Each row of R is roughly a mix of the hidden directions of one of several groups; some rows fit no group.
R, 120 rows:
[[ 13  22 -15  11  20  27  -2 -25 -18 -40   9]
 [-18  10  24 -19 -23 -33  13  -2  -3  40  -6]
 [ 17  -2  28  -6  39  41   7   6  -4 -15   3]
 [-32 -13  11   2 -17 -14  28  19  -8  -7 -40]
 [  8 -27  -1   9  15 -21  34  28 -19   0  29]
 [-39  -9 -38  -9  -8  17 -10  -1 -25 -20 -12]
 [ 39  26  27 -11 -28   7   8  25 -10  -8  -6]
 [-18 -11  -2  20  -7   2 -14 -10 -47  35  -8]
 [ 49  -3  -8   6 -19  23  -4  27  19   2 -13]
 [ 10  47 -29   2 -13   7  -1  -5  -3 -27 -24]
 [ 44  -3  -9 -19   1  28 -16 -16  -9   1  31]
 [-47 -17   4  16  40   3  -2 -12   9   3  12]
 [ 30 -48  18   1 -10   8  -8   7 -18  -7 -23]
 [-21  -7 -33   1 -17  15  10  11  23 -42  -5]
 [ 26  13  22 -19 -36 -14   4  10   9   6  35]
 [-13  -2  33 -13 -20  10 -12  50   8  -7   3]
 [ 17 -28   0  -3 -10   3 -33 -36 -12  29 -11]
 [ 35  17 -31   9   8   7 -35 -23   0 -16   2]
 [-39  17   7  -8 -21 -22 -28   1  -8  31   3]
 [-11 -18  -9  -7  46  20  10   7   6   0  38]
 [ -6  -7  51 -15  22  17  18  -7 -14  19  10]
 [ 13 -11   6 -22 -26 -19 -32 -23 -27  23   4]
 [-26 -15 -15 -19 -29 -24 -26  14  11  21 -20]
 [ 26  29  -1 -22  46  14   0  -4  18   3   4]
 [  8 -11 -12   5 -32   5  10  31  -4  -5  47]
 [  1  14  -7  42  -2  -7 -21   6 -39 -25  -3]
 [ -6 -22 -19 -12  11  -6  20  31   7 -42 -19]
 [-41  37 -13   4   4 -10  29  20   4   9   5]
 [-26  15  22 -29  39   2   9  14 -10  21  14]
 [-38  40   9   3 -23 -15 -13  21  12  -1  -4]
 [-12  33 -14   3   9   0  -9 -12  23 -40 -30]
 [  1  -5  52 -12  -4  -8   7   6 -10  37  15]
 [ 12  18  -7 -27  17  -3  32 -11 -15 -37 -20]
 [ 38 -21   3  -9  -9 -33 -26  -3  13  25  -6]
 [-32  17 -13   1 -11  24   1  14  29  39  -2]
 [  4   2  35 -22  -5  -6   7  10  10  33  39]
 [-10   2  -9  -5 -34  -4  35 -13  23  14 -34]
 [  3  10   1   5 -42  -4   3   3 -23 -12 -46]
 [  7   1  27  -4 -10  38  17  34 -26  -9 -12]
 [  6  16  14  10 -12 -28  38  15  18  33 -11]
 [  3 -34 -21  19  33 -14 -18  17 -26  -2 -13]
 [-10 -14 -31   2  14  29 -38   6  25  -7  15]
 [-28  11  20   4  16  11   1 -17 -19  14 -47]
 [  0 -13  13  10 -26  19  24  18  -3  -6  48]
 [ 17  -7   9   4 -15  40   4  11 -15 -45  -1]
 [ 11 -12  13 -19 -29  27  31 -22  30  -4   0]
 [ 12 -29  -8  -6  17  21   6  19 -47 -14  -7]
 [ 43 -33  15 -30  -2   7 -19  -7  11  -4  -1]
 [-20 -10 -40 -10  27  -3 -11  15   8 -37   4]
 [ -2 -30  31  -7 -20 -21 -25  -4  -5 -34  -9]
 [  9  22   7  17  -4  -5  33  21  40   7  23]
 [-24  -8 -29  17 -32  20  18  -8   5  15 -30]
 [  2   6 -31  -4  -4 -23  16  -6  20  37 -32]
 [-10 -30  25   8   9  -4  39  -1   9 -35   5]
 [ -2 -10   6 -10  21  48  11   6 -37   6  12]
 [-38  10  14  10   4  12   1  20 -46  14   4]
 [ 10  -8   3 -41 -12  43  19  -7   3  20  -2]
 [ -8  -3  14   6 -36  -2  16 -14 -13  43 -25]
 [-43   5 -32  30  12  -2  -2  15  -8 -13 -18]
 [ 10  22   2 -15  -2   4  -3  -4 -40 -24 -41]
 [  9  22  -7 -22 -11 -13  20 -39   3 -36  -6]
 [ 19  33 -24  -9 -28  -6   0  -2 -12  39  10]
 [ 24 -56 -15   5  -5   4  15  12   3 -18   6]
 [ -7  -1 -17  -2   4 -44  -5 -44 -19   9  -4]
 [ 30   2  25 -16 -16 -28  -8 -17  23 -14 -28]
 [-42  27   3  19   0  20   2   8   1  22  30]
 [ 28 -24 -15  -5   7  12   9   5  12 -39 -34]
 [-31  -3  -2  -7  29  23   6 -18   0  17 -40]
 [ 50 -18  12  -5  -9 -29 -13   6  -3 -10  22]
 [ -8  22 -11 -10  -9 -16 -19  -2  37  41  14]
 [-30  25  -7 -12   9   5   0  -8 -49  18  -4]
 [-32  -9 -27  25  -4   1  -2  15 -26 -35  10]
 [-21   3 -49  -2  -9 -16 -18 -18  28   8   2]
 [  6 -29 -15  16  11   7  -1 -12 -18 -23 -47]
 [-19   3 -39  22  27   8  15 -23 -19  19  12]
 [-25  11  13  -3 -21 -23   0 -11 -12  50  -2]
 [-48  -1  12   9  13   2  -1  18 -29  -3 -28]
 [  3  28   1 -49  -9   6  10 -12  32  10   0]
 [-18  10  20  21 -38   1   4   3  17  32  26]
 [-21  38 -16   2   2 -13 -11 -28  -8  36   8]
 [-39  19   0  -5  25  11  14  20   1   6  37]
 [ -2 -10  -4  -2 -25  24  -1  46 -18   2  30]
 [ -2 -17  24 -33  -6  -9 -42  -5 -24  -2  16]
 [ 10  14  38  15 -10   5  14  27 -13 -29  26]
 [ 28 -42 -19  -6 -23  -7   4  -3 -32  12   1]
 [ -3 -40 -13  -9 -23  16 -16 -16 -23   4 -32]
 [-24   5  15 -14 -27   0  -9  -2  -1  53  -5]
 [-18   8   8  14  45  18  -1 -20  22 -23  18]
 [ 45 -37  -7 -10 -12  -5  15   5   4 -13 -23]
 [-20  23  -5 -50  27  -5   9  15  -2   6 -11]
 [  7 -45  25 -25   7  11  31  -2   2   5 -14]
 [-11   3 -15   5 -24  46  12  13   6 -35  -6]
 [ 43 -28 -10 -11 -25  -1  12  10 -16  26  10]
 [ 15  -9 -12 -13 -27 -11 -35 -31 -26  -5  18]
 [-13   3  16 -17  29 -32   2 -17  24   2 -35]
 [-43  24   3 -13 -25 -10  25  17 -16 -13   3]
 [-23 -19 -23 -11 -38   1  11   0  17 -30 -20]
 [-46  -9 -15 -26 -15 -30 -18  -3 -13   2   2]
 [ 45  -1  25 -25 -15  -8   2   1   0  -6  33]
 [ -8  -3   5 -23  33  -5 -10  11 -43  28 -13]
 [ 41  26  17 -14 -20 -21   2 -13  24  -1 -17]
 [ -3  13  41   9 -14  -3 -16  21   5  17  39]
 [ -2   9 -10  28 -38   0  10 -33   5 -31  11]
 [ 29   2  10 -16  10  34  -1  -1 -46 -10   8]
 [-17 -20  -1  12   0 -33 -20   5  -9  16  45]
 [-10 -41  41  -1  13   2 -10   8  12 -19  19]
 [-12 -35 -22  -2   5 -34   5   1 -27 -20 -23]
 [ 41   1  -9  -7  -6 -38 -30 -10  21   0  -1]
 [ 33 -12  11 -15  14  27   0 -38  23   3  16]
 [ 31  -9  31  -5  12 -34 -24 -18  -7  13  18]
 [ 12   3 -15   2   5 -29  -3 -51   3  -8 -28]
 [ 18 -13   5  10  -6 -20 -24 -33  23  38   6]
 [ 20  19  16 -28  22   7  27  24  30   5 -11]
 [ 17   9   3 -11 -28   7 -26   2 -11 -50  -8]
 [  5  18 -14  14  -4  20 -10 -10  -6 -45  35]
 [-39  19  -7  23   3 -33 -10   3  28  13  -7]
 [-37 -10  25 -10   2   7 -30   8 -37  10   5]
 [ 14  21  23   8  -1  -7  28  13  32  27  26]
 [-40  13   8 -16 -27   5  21  26  -1  27  -6]
 [ 20 -42  12 -19  17   7 -28  29  11  -1  -4]]

Here is one row from each group, named. Which group is each of the other rows in?
[-22 -12 -25  26 -22  15   6  35 -21   0  18] -> W
[-31 -29 -33 -10   0 -11   2   8 -23 -12 -29] -> G
[ 12  17 -27  18   8  28  35  26  13 -16  10] -> S

[ 32 -23  -4   2   2   3  20 -12 -46  22   1] -> S
[-26  11 -22   7 -24  19  23   2 -15 -41  -5] -> G
[ 25 -44 -22  -5  -9  -5  21  13 -11  20 -20] -> S
[ 25 -10  -2 -14  21  39 -11  14   4 -38  -1] -> G
[ 18  -9  10  32 -24 -25 -28  11 -10  25  19] -> W
[-38   0  -9  -4   1   9  10  54   3  -4   0] -> G
[ -3 -17 -34 -10 -10   2 -33 -22   2   9  37] -> S
[-25  -1  -8 -11  24  16 -37 -27 -17 -20 -15] -> S
[ 50  -5  13   4  -9 -21 -13  -3 -11 -27  20] -> W
[ 20 -11  27   0   3 -16  17  -2 -33  33 -27] -> G
[-28 -11  13   2   4  22  24  -2  31  21  35] -> W
